Named turns come first, each shown by rows before and after it. Which turns, in which order, take the first row of each pair that follows to the second? Write the first one first, as in the answered first pair.
j492 (before |-> after):
[-26  -2 -12   0 -31  37 -37 -12  33  -1  19  19 -22  -7 -27  33 -11   7
   9   1  19  15  29 -16 -16   9  -4  -8   0  -7 -29   0 -11 -11] |-> [-11 -19  -8  12  -9  23 -35  -1   8  -1  11  17 -12 -16 -49  25  -1   5
   6 -12 -10   8  21 -47  -6  -2  -3  -5   9   6 -28   5 -22 -20]
[-23 -30 -17  -2  14 -37  37 -19 -36 -15  10   9  31 -10   1  -2 -19 -43
 -36  13 -17   6 -25  37   7  26  24 -37   3  60  38   6  17  -4] |-> [-29 -28 -11  -4   2 -26  34 -21 -26  -5  10  13  24 -13   7  -4 -20 -44
 -30  21  -5   4 -25  48   1  22  27 -35  -1  62  35   3  27   4]
[-14  -8   7  -3  20 -40 -17  14 -38 -34  21   0 -21 -24 -36 -31   5  44
  47 -23  15  13   6  -1   1  59  31 -23  -7  19   3  12  -2 -33] |-> [-25   0   4 -13  16 -36 -11   9 -19 -44  34  -3 -25 -13 -19 -27  -5  47
  44  -2  37  19   0  25  -6  73  34 -17 -19   4   1  11   2 -30]
j231 (before |-> after):
[ -4  -8 -30  14  37 -67  34 -19 -28  -4 -42   5  -6  47  34 -14  36  11
  -3 -22 -41 -32 -59   3   1   2  27  -4  10 -47   5   5 -37 -57] |-> [-18 -14 -21   4  29 -54  40 -15 -11  -5 -42   0  -9  55  45 -12  25   1
 -22 -11 -20 -25 -67  27  -5   7  29  -4   7 -49  11  -8 -31 -40]
[ -4  -9 -30  -9  13 -24  23 -25 -29 -13  27 -14  19 -28  18 -17 -23  17
  -4  17  20   3 -13  46 -12  35  23  11   2  20  10  17 -12 -23] |-> [ -8  -8 -24 -19   9 -30  25 -24 -30  -7  26  -5  11 -25  15 -17 -18  21
  -4  22  20   0 -10  47 -11  30  30  10  -5  20   7  13 -17 -26]
[ 12 -17  -7  17  22   7  18 -12  -3   6 -28  -2   4  16  43   1  19 -20
 -51   2 -15 -28 -24  10  -7 -29   3   2  -2 -11 -10  16  -6  17] |-> [ 16  -9 -17  35  37  -1   6  -8   2   3 -19 -10  10   6  40 -16  23  -7
 -23   4 -22 -17  -9  -7 -22 -32   3  15 -10 -23 -27  21 -15   2]
[ 46  -8  -4  16   3  10  33  -2  23  40  16 -18  22 -14  27  -4 -15 -15
 -36 -14  14 -41   1  32   4 -23  -1   0  33  15  -3  23  14  14] |-> [ 39  14 -14  34  15   1  10  -4  36  39  15 -21  23 -20  32 -20 -11   6
  -9  -9  13 -38  17  24  -3 -20   1  16  15   6 -18  31  -2   6]
j703 (before |-> after):
[-19   6 -21 -25 -53  19  15   1  14   5  13   8  -1 -15  10  22 -11  -3
 -11  23  43  -7  -9  50 -27  15  22   7  -8  27  17  15  25  12] |-> [ 25   1 -34  22   2  38  11   4  35   4 -18  -7  13   8  24   6  20 -28
 -48  20 -12 -12  -7   9 -28 -39  -7  25  -4 -13  -2  13  13  20]
[ 36  -2  -1  29  15  12   9  12 -26   4  -7  -1  -6  -9 -39  18   0  -6
  -5 -33 -53 -14  12 -46  26 -30   6 -10   0  11  -2  10   4  -2] |-> [  2  -9  36 -15  -9   1   1  13 -17   4   5   6 -14   8 -54  29 -20   1
  16 -46 -24   7   0 -36  26   0  -3 -36  -6   7  -1 -24   8  -2]
[-26   6 -28  10   9  -8 -15 -16  23 -14   3   8  -7   3  17 -21   2  12
  17  30  26  -2  17   7   6  19   0  16  -9  -5 -21   2 -21  -6] |-> [-13  10 -30  14  12  -7 -11 -12  29 -16   2   6  -2   6  22 -24   3  15
  16  27  22   2  21  -1   0  16   1  16 -16  -4 -18  10 -23  -6]
Pairs:
Between the rows of a pair lie 2 to 3 turns.
[  9  -3  -4  -8 -11 -30 -10  13  -1 -30  33  32   0  -6   2   7 -10  31
  40 -27  24   7 -20 -13   2  10 -36 -16  -5   2   8 -17 -18 -30] |-> [  7  -2  -4  -8   1  -8 -13  16  34 -33  18  28  -1  14  21   3   3  20
  16 -16  30   5 -17 -12  -8  -2 -48  -4 -11 -23  -3 -24 -23 -18] | j703 then j703 then j492
[ 36 -13 -35   7  34 -10   6 -13 -41   8  -4   3  20 -14  13  17   2   0
  -1 -19 -41 -25  11 -34  -5 -21  28 -18 -10  40  -5  12 -11   5] |-> [ 10  -9 -11 -30  14 -27   1 -19 -44   6  14   8  13 -16   1  29 -21  16
  28 -20  -7 -18  17 -17  -9  12  33 -43 -12  55   6   2  -7   5] | j703 then j703
[-32   0   9   6  -5  -9  -5   5  24   0  43   1  28 -24  36 -18 -42  -8
  -6  46  49  -5  15  38  -3  63  29  -3 -25  14 -12  -3 -14 -41] |-> [-12   5 -11  35   2  -6  -3  -3   9   5  42  -7  31 -34  47 -27 -26  -3
 -21  53  26 -20  14  46  -5  44  35  16 -26  15 -16  26 -14 -43] | j703 then j703 then j703
[-45 -15 -17   6 -21 -23 -29 -12 -27 -42  10  29 -17  17 -22  16  -5  37
  12   5  33   1  18 -17 -23  44 -21  25 -20  51 -29  18  -9 -31] |-> [-41 -22 -25  23   1   7 -29 -15  22 -51  -6  12 -15  52  12   9  -3  25
  -3  19  28  -2  19 -14 -40  35 -45  36 -20  16 -43   2 -12 -25] | j703 then j492 then j703
[  1  16 -16  32  29 -16 -13   5 -19   1  26 -24  -3  -6   2 -23  -2  25
  18  -2 -15  -3  11 -17 -11  12  11   8  -1  11 -25  10 -14 -22] |-> [-13  11  -4  16  10 -27 -10  -1 -21  -2  32 -23  -5 -12  -7 -19 -13  28
  31  -1   6   1   4  -4 -11  28  14  -5  -9  14 -21   0  -8 -24] | j703 then j703
[ -2  -6  10 -13 -17  40  -7  14  29  19 -17   3  -7   7  -4   9   3 -24
 -35  -5   3   2  -6  10  -9  -3  -6   3   6 -25  11   5  27  27] |-> [ -8 -10  24 -27 -32  11  -7  18  -6  18 -12  12  -2 -13 -31  23   0  -9
 -13 -20   2   7 -10  -1   6   8   4 -12  10  10  23  -3  27  19] | j492 then j703
[ 31  -2 -40  34  59   6  39  -8 -21 -32  -2 -28 -12  -3  15 -37  -9  16
 -21  10 -29  18 -30 -11 -14 -22 -12  24  29  -6 -22  34 -20 -25] |-> [  0  20 -38  -2  -3  20  26  -4  21 -32  24 -13 -24   5  33 -17 -40  26
 -10  44  34  26 -30  57 -32   7   7  18  14  -1  -8  29   7  -3] | j492 then j703 then j703
[ 31  35  -2  33  15  42   6  -3  51  -7  10 -26  46  45  42 -49  40 -27
 -35  17 -37  -7  15 -26  -9 -12 -42   2 -21 -17 -13 -26  -3   1] |-> [-10  22  33   4  -5  38  -1   1  70 -10  14 -28  43  64  18 -34  26 -18
  -4  15 -11   9   9 -26   0  11 -47 -16 -24 -24  -8 -52  -4  -2] | j703 then j703 then j703
[ 22 -27   0 -25  22  32 -37  -9  25 -10 -37  18  41  28 -12  -9  32 -26
 -39  -9   1  -3  41  -1   7  -8 -24  15 -11 -33 -24  37  32  31] |-> [  3 -33  22 -46   9  25 -43   0  34 -10 -39  26  29  28 -15   2  17 -24
 -17 -13  19  11  43  -3  16   5 -27  -8 -11 -28 -14  25  30  27] | j703 then j703 then j703
[ 11   3 -59  17  32 -11  30 -34 -24 -17  21 -30  25  -6  66 -21 -12  21
 -37  32  -1 -33 -19  58 -11  26  20  16   9   7   0  23 -14  -3] |-> [ 14  -6 -47  37  56   7  28 -30  -2 -21  -9 -35  28  30  64 -26  10  11
 -51  23 -18 -40 -14  29  -5  11  -1  20   7 -23 -15   1 -21   4] | j703 then j703 then j703
